Each named move below is a turn or a mirror, shown by a few rows before and after it. Which moves, in which order, take the first row of each later pair to the second? The first pair is answered.
J:
[  1.6   8.7  18.3 -22.2 -10.5  18.7 -45.4  17.0  41.5  -3.1   7.8   5.0
  15.5   0.4  35.8 -10.8  -9.7  12.1   0.3 -19.3  -6.4  12.6   2.3  -2.0
  11.3  27.3  -5.9  10.8  16.1  -8.9  16.3] |-> [ -1.6   8.3  18.9 -19.4 -11.2  21.2 -42.9  16.5  41.4  -4.6   6.3   6.1
  17.3  -0.2  34.9 -12.5  -9.0  11.0  -0.4 -18.5  -6.5  17.0   5.3  -0.2
  10.5  27.6  -5.3  12.3  14.1 -11.9  17.6]
[-22.8  -3.8  -5.0   1.8  -1.4   6.4  16.9  -0.8  -9.2  -1.3 -13.0  -2.4
  -4.6  -2.4  -6.1 -11.3   5.4 -14.5   3.9   7.6  -9.2  14.4  11.8   5.2
   0.5  -6.6  12.5  -5.1  -1.6  -1.7  -9.4] |-> [  1.2  -1.7  -8.0 -12.0   0.4  -7.1   5.7  -0.6  -7.0  13.5  -2.2 -10.9
 -16.5  -0.1   1.2   0.6   5.3 -12.9   6.9  -5.1 -10.7  -8.2  -4.5  -3.4
   3.3  -7.4   8.9 -17.8   7.8  16.3 -15.8]
[ -6.2 -10.2 -14.9  -5.4  24.8 -22.1   1.3  -4.0 -20.4  16.0  -1.4   4.3
  -3.5   2.4 -11.9  14.4  19.4  -0.3  28.7  -0.4  -0.9  -7.5 -32.2  14.3
  -9.4  -3.3 -12.0 -20.7   0.7  12.9 -19.5] |-> [-30.8 -12.8 -10.5   9.0  22.7  -7.4  13.1  -3.5 -22.6   0.8 -13.1  14.7
   9.0  -1.4 -19.1   1.8  20.2  -2.8  26.0  12.6   1.5  18.0 -15.4  23.2
 -12.6  -1.5  -7.8  -8.2  -8.8  -8.4 -13.8]
[-14.0  -1.8  -3.1  12.9   9.3  10.7  20.0  -3.2 -15.1 -16.0 -11.5   6.0
  -7.9  -0.2 -16.0  -9.9  -3.7  -5.9  -3.4   7.5   5.4   5.5  22.8  -2.8
  10.0  -6.3  17.2   0.0  -6.2 -12.7   0.3] |-> [ 18.9   0.9  -8.2  -6.0  11.6  -6.3   4.1  -3.7 -12.1   3.1   3.0  -6.2
 -23.1   3.7  -6.4   5.3  -4.1  -2.8   0.8  -8.6   4.5 -26.1   1.5 -14.4
  14.8  -7.9  13.0 -15.5   6.0  13.5  -6.9]
T:
[-13.4 -13.4  -4.6  -0.1 -17.2  -0.1  -1.8   5.8   2.5  -2.7 -17.8   0.3
  -0.1   5.6 -10.0  -2.1  15.9   9.1   4.8   9.7  -1.2  -3.1  -6.7  14.7
  -3.0   0.9 -12.0  -0.9  -9.1  12.4 -10.8] |-> [ -7.9 -10.2   0.1  -4.5 -22.4  -0.2 -10.8   7.5  12.9  -2.0 -15.0  -1.6
   2.3   7.3  -1.8  -0.7  12.5  13.4   2.1   6.0  -1.7  -5.4  -8.0  13.1
   1.3   6.1 -13.3   0.1  -6.1  13.3  -6.3]
[ 38.6   4.5   4.2 -14.3  -3.4  -1.1 -30.8  10.9   9.8  14.1  12.0 -14.3
 -10.7   9.1  23.1  21.4  -5.8  14.5  -9.4 -23.3  13.5 -34.1  -1.8 -30.5
  19.6  23.2  -6.3 -19.0  18.2  12.0  17.7] |-> [ -3.8 -15.4 -25.1  12.3  30.6  -8.6  27.5  -1.8 -51.8   7.5  -8.1  -3.4
 -27.5   4.7 -26.2  10.3  13.2 -16.5   9.4   0.6  16.9 -16.6  10.9 -16.9
  -2.0  -6.6   3.8 -29.5  -1.7   3.1 -14.0]
[ -5.9 -10.6 -14.2   3.1  34.2  -8.8  12.9 -13.4 -14.7  -7.3  13.3  -2.0
 -13.1   8.7 -10.3  -9.2   9.6 -10.2  19.9  -5.8  -7.6   0.2  -0.6  -8.5
  -1.4  -3.5  -8.2  -9.5  -5.5   6.0 -15.4] |-> [ 18.2   0.0   2.2 -11.5  15.0  -4.8 -18.5  -7.1  18.4  -2.9  24.0  -8.1
  -5.0  11.4  15.6  -2.6  -1.1   6.6   9.8 -18.2  -8.9  -9.0  -7.2 -16.1
  11.3  11.9 -13.7  -4.6   6.1  10.6   2.4]
[ 10.0  17.9   9.4  -5.9 -12.1  -9.3 -33.1  -1.5  -6.3  -3.5  -8.0 -16.2
  -2.1   9.8   8.6   4.0  -4.6  14.7   6.3   2.5 -23.3  -1.7  -3.7  -8.1
 -12.6   4.4 -20.2 -13.1  33.3  -9.1  -1.3] |-> [ -8.3  10.0  -2.2   4.5   1.3 -12.1  -8.5  -7.1 -32.4  -6.4 -16.5 -11.3
  -9.0   8.2 -12.3  -0.2   3.6   2.3  13.4  12.1 -21.9   5.8   2.0  -2.4
 -21.6  -8.2 -15.6 -18.5  25.2 -12.7 -15.7]
R:
[ 28.2  13.0  28.0  -3.8 -44.9  27.8  15.3  11.8  37.8   0.5   6.8 -16.6
   4.6   1.4  29.7  -1.6 -33.1   4.2  -5.0  -5.9  -6.6  14.8   8.9 -21.1
  22.7  21.7  16.6  11.8  26.9 -26.6  32.7] |-> [ 38.9  15.2  22.5  -0.1 -40.2  28.7  26.9   4.5  26.3   7.9   9.5 -27.3
  -8.8   1.3  23.9   5.9 -36.9  -0.3  -5.9  -9.6  -7.0   2.8   5.9 -30.9
  24.2  14.9  21.8   5.9  27.8 -23.0  26.4]
[ 20.3   7.3  10.4  -2.5 -12.4   3.4 -28.2  19.0  27.3   0.4   8.0  -0.3
   6.0  -3.9  19.5   8.0  -2.1   0.3  -9.5 -13.1   1.3  -1.1  -3.9  -5.9
  -1.4   7.1  -4.8  -7.7   5.3   0.1  10.0] |-> [ 22.5   9.6  -2.5  18.3  -0.3  17.0  11.0   2.4  -4.3   5.4   2.9 -17.2
 -17.9  -6.0  -2.9  12.8 -10.0 -14.0 -14.0  -9.9   3.1  -9.5   5.6 -21.1
   0.2  -7.4  10.8 -10.4  -0.4  -7.2  -0.2]
[-20.9  32.9  -8.3  34.6  10.5  48.0   7.9  -6.4 -13.9 -20.3  -4.1  -6.7
  19.3   5.3   5.7  -5.1  -1.7 -14.1 -15.1  39.4  32.0   2.1   6.3   3.1
  -5.1   8.0   1.4   4.4 -23.3 -25.3  -6.8] |-> [  2.9  32.4   3.6  -3.5  -1.9  18.5 -48.2  12.1  25.6 -11.5  12.4   2.8
  33.9  10.4  39.6   1.6   5.0   3.7  -7.4  21.6  28.4 -14.2 -22.0  11.1
  -2.7  23.6 -19.8  -5.3  -9.8   2.7   0.2]
Pairs:
Between the rows of a pair lie two moves.
[-11.9   9.4 -14.6  23.5 -12.3  32.1  12.1 -10.6  -4.5 -24.4 -24.1  15.1
   3.7  -9.3 -11.6 -26.1  -7.1 -15.9  -5.7   1.1   2.8  23.0  17.2  -2.7
  16.2   2.8  12.1   9.3   9.3 -37.7   1.4] |-> [ 22.9   6.5 -35.0   2.3   4.9  -0.8  10.4 -15.5 -24.4   5.4  -8.5  -1.3
 -30.3  -5.1 -16.8  -4.0  -0.9 -23.7   8.6 -16.1   0.9 -22.9 -13.7 -15.8
  12.7 -11.6   8.7 -22.2  19.9   1.1 -25.0]
J T
[ -4.2 -21.1 -10.9  19.3 -26.0  36.7   9.5 -11.1  -0.7 -40.5 -26.2 -14.5
   7.7 -48.8   3.3   9.5 -45.7  -6.9 -15.6   1.6  -9.8  -3.2  40.5   5.1
  -6.7   8.8  12.4 -11.1  14.6 -15.4   0.4] |-> [ 12.9 -20.1  -2.8  -6.2 -36.1  20.5 -29.2   0.3  28.7 -34.0 -14.8 -10.2
  18.3 -45.0  27.6  14.8 -44.1   6.1 -13.6 -10.9 -12.2 -15.3  22.5   8.4
  -2.9  21.2  -1.6 -16.1  25.4   2.1   7.3]
T R
[-14.0 -12.9 -10.3 -20.8  21.9 -37.7 -13.5   7.7  -7.1  10.8   2.8  11.1
 -11.7   0.2  -6.7   1.9  22.9  -7.0  33.8  -6.1  -2.4 -21.3 -20.6  11.3
 -10.8 -11.9 -15.1 -25.9   0.0  20.6 -23.9] |-> [-51.3 -11.3   8.7   1.8   6.3  -5.4  -7.8  12.0   8.8 -20.3 -14.5  27.3
  20.0  -4.8  -4.4 -21.2  17.9  -1.5  20.2  12.2   0.6  25.4  12.7  25.1
  -8.4   0.3 -10.6   5.3 -13.5 -17.9   0.7]
T J
[-28.7  15.8  22.4 -15.5   0.1  15.7 -48.6  20.4  45.4  -7.1 -14.5 -30.8
  38.5 -18.7  -6.6   1.4  -1.4   6.5   0.1 -12.9   2.5  11.4  -1.3   4.4
  45.6   0.8   6.8  -0.6  15.2   5.3  45.4] |-> [-42.7  17.7   9.2  16.5  13.4  40.3   2.7   2.5   7.4 -10.7 -27.1 -44.0
  19.7 -22.9 -36.0   0.1  -8.5  -9.8  -6.8  -0.3   6.5  17.9  20.3  -7.5
  44.9 -14.7  25.6   4.6   4.0 -15.0  36.3]
R R
[ -2.3  -0.1 -20.4 -10.2 -10.6 -13.6  -3.4  -1.0  12.3  18.1  10.5   3.9
 -11.9  -6.3   2.4  -3.2   5.8 -12.5  -4.3   3.0  -4.2   5.0  -2.4   6.1
  -7.4  -5.0  -4.0  -3.2  -7.9  -1.3  -7.0] |-> [-10.6  -0.3 -18.8  -7.5 -11.7 -10.8  -0.9  -0.4  14.0  13.3   7.9   6.8
  -7.6  -6.9   1.8  -7.0   6.4 -12.3  -4.4   6.5  -3.7  12.5   1.0   9.3
  -7.5  -4.2  -4.0   1.2  -9.7  -6.3  -5.6]
R R
[  1.1 -16.0   9.1  13.1  28.4 -14.2  24.3   1.1 -27.8  28.4   8.0 -24.8
 -25.0   5.1 -11.7 -16.0   6.6   0.6   4.8   7.7 -18.8  -2.6  -0.1   2.4
  16.6 -18.2  14.0  12.8   9.7  -6.3   5.0] |-> [  8.7 -18.6  17.8 -11.3  19.7 -34.0 -14.8  15.5   0.8  29.2  17.0 -12.5
 -10.1   8.4   9.5 -15.8  14.5  12.2  10.2  -0.2 -21.5  -6.4 -16.1  13.2
  15.5  -6.3  -1.8   9.6  17.0   9.5  11.2]
R J
[ 16.5   2.4 -10.1   6.7   8.7 -18.6   0.1  -4.4 -19.7  -9.3  -3.9 -12.8
 -10.7  10.1   6.9  14.7  -6.8 -16.9  13.1 -10.5   8.7 -21.7 -10.9   5.3
  19.7 -14.9  -3.0 -23.7 -21.1  11.2  -4.3] |-> [-13.7   1.7   0.4  24.1   1.0   3.8   7.4  -1.3 -13.3 -30.1 -16.5  -0.9
  10.5   6.6   3.4  -0.4  -9.4 -15.2   5.0   4.0  11.0  11.3  12.7  16.0
  19.1  -7.9   0.1  -3.1 -30.9 -15.8  10.4]
T J
[-13.5   1.9  -3.7  12.0   5.5  13.2  22.1 -13.8  -9.4   1.9  -1.3  -4.2
 -10.3  -7.9  -7.6  -3.2   0.5  -4.6   2.7  14.3  14.2  12.3   8.8   1.7
  -7.2 -10.1   4.4  -0.2 -12.1 -10.3 -15.3] |-> [-22.8  -1.0   2.4   8.1   0.7  10.8  10.5  -7.7   1.3  -4.8  -3.3   6.4
   2.9  -7.3  -1.8  -9.6   4.9  -0.2   4.3  16.9  13.9  22.0   8.7  11.2
  -9.7  -4.6  -0.5   4.3 -12.8 -12.3 -10.2]
J R
[ -7.0  -3.1   0.9   3.8  16.2  -7.9  -9.7  -6.5  -4.3 -15.1   4.6   8.0
   8.4  -2.4  -7.3  -2.7   1.5  -9.3   1.5  -1.2 -10.5   2.3  15.6  13.3
   2.3  -1.5   2.5   6.3  -8.6 -12.0   0.7] |-> [  6.5   2.2   6.3  -4.7  10.1  -9.6 -25.0  -4.4   7.5  -9.6  11.4   3.6
   9.0  -1.4   4.7   2.8  -2.2  -4.4  -1.3  -9.9 -10.8  -8.0   8.4   9.8
   8.0   3.6  -0.6   5.2  -2.0  -5.3   5.6]
T J
[-15.4  -7.9   3.1  11.5  -7.0   9.2   5.4  -7.6  -9.1  -7.9 -19.4  -4.6
   0.6   1.3   1.6 -13.2   5.4  -1.7   4.6   6.9  -1.6  17.9  20.3   0.8
  -7.1  -5.6  18.1  -0.8 -13.7  -5.0  -1.2] |-> [ 12.6   0.2  11.6  -6.0 -19.0   5.1 -21.5  -3.5  14.3   3.0  -6.1 -12.8
   0.9   4.7  22.9  -3.2  -2.2  11.1   0.1  -7.6  -4.8  -0.8   7.6 -10.2
   2.5   5.3  13.0  -3.0  -1.8   7.8   7.7]
T J
[-29.7 -14.5   5.6   9.2  -2.1  -6.5  -0.5  -2.8   7.6 -15.1 -14.9  12.4
   9.2  -0.1 -13.7 -11.8  16.2   2.3   4.7  14.8   0.1  28.0   1.5  21.0
  -5.1  -7.5   0.5   5.3   2.7  -3.1   4.3] |-> [ -0.6 -14.7  -6.2  -7.4   6.7 -29.5  -6.9  -5.6  -0.2   6.8  -1.6   0.9
 -12.1   3.2 -12.0   4.1  19.5  -0.1  13.4   0.0  -1.7  -5.8 -22.2  10.7
  -6.2 -14.7  -3.2 -15.8  12.7  24.8 -10.9]
J T
[ -2.7  22.1  24.7 -10.3  -4.9   5.3 -29.7  25.6  27.5 -13.9  -1.7  18.9
   2.5  -5.6 -17.2   6.2  -9.3  -0.9  13.2  16.0  -7.7  18.8 -24.0  43.8
   0.6   5.0 -23.4  14.4  18.1  11.9  16.2] |-> [ 27.3  28.2   4.3  -1.7  12.7   6.1   3.8   6.3  -8.4   8.6   4.7 -10.6
 -39.5  -5.3 -35.9  25.5 -18.0 -15.5  13.1   6.1  -7.0 -18.3 -31.8  15.7
   5.2 -14.6  -9.8  -4.9  22.1  26.0  -4.9]
R T
[-22.1  -7.1   1.9  30.5 -18.8  45.7  32.3 -14.6  11.1  -3.7  -5.1 -13.9
   2.4  -2.1  10.4  -3.9 -15.6  -4.1 -18.5   2.6   6.8  15.8  27.1 -14.3
  10.7  -0.7  25.1  34.5  -2.2 -34.8   8.8] |-> [ 25.8  -0.6  -7.3   7.7 -14.1  24.4  17.7 -18.6   9.8  26.1  15.8 -35.7
 -26.0   2.1  20.2  20.3 -19.8  -2.0 -14.5 -20.4   4.6 -32.5  -1.8 -36.0
  16.7  -4.7  22.2  10.4  13.8  -0.9  -3.6]
R R
[  1.5   5.5  -5.6  17.8  11.6  17.4  42.9 -25.8 -27.1   0.2 -10.7 -27.4
 -22.4  -2.0 -23.2  -1.6 -13.2  -4.3  -5.8   8.4   0.8 -12.9   9.2 -13.9
  -0.5 -16.8  12.4  -6.1  -5.9  -6.2 -14.4] |-> [ 18.7   1.3  11.7 -31.6  -6.9 -22.0 -34.2   2.3  29.3   5.1   6.3  -4.8
   8.8   4.5  20.9   0.8   1.9  19.4   4.9  -8.6  -4.7 -21.2 -22.8   6.8
  -0.8   6.7 -17.9 -13.9  11.1  25.5  -1.9]
R J
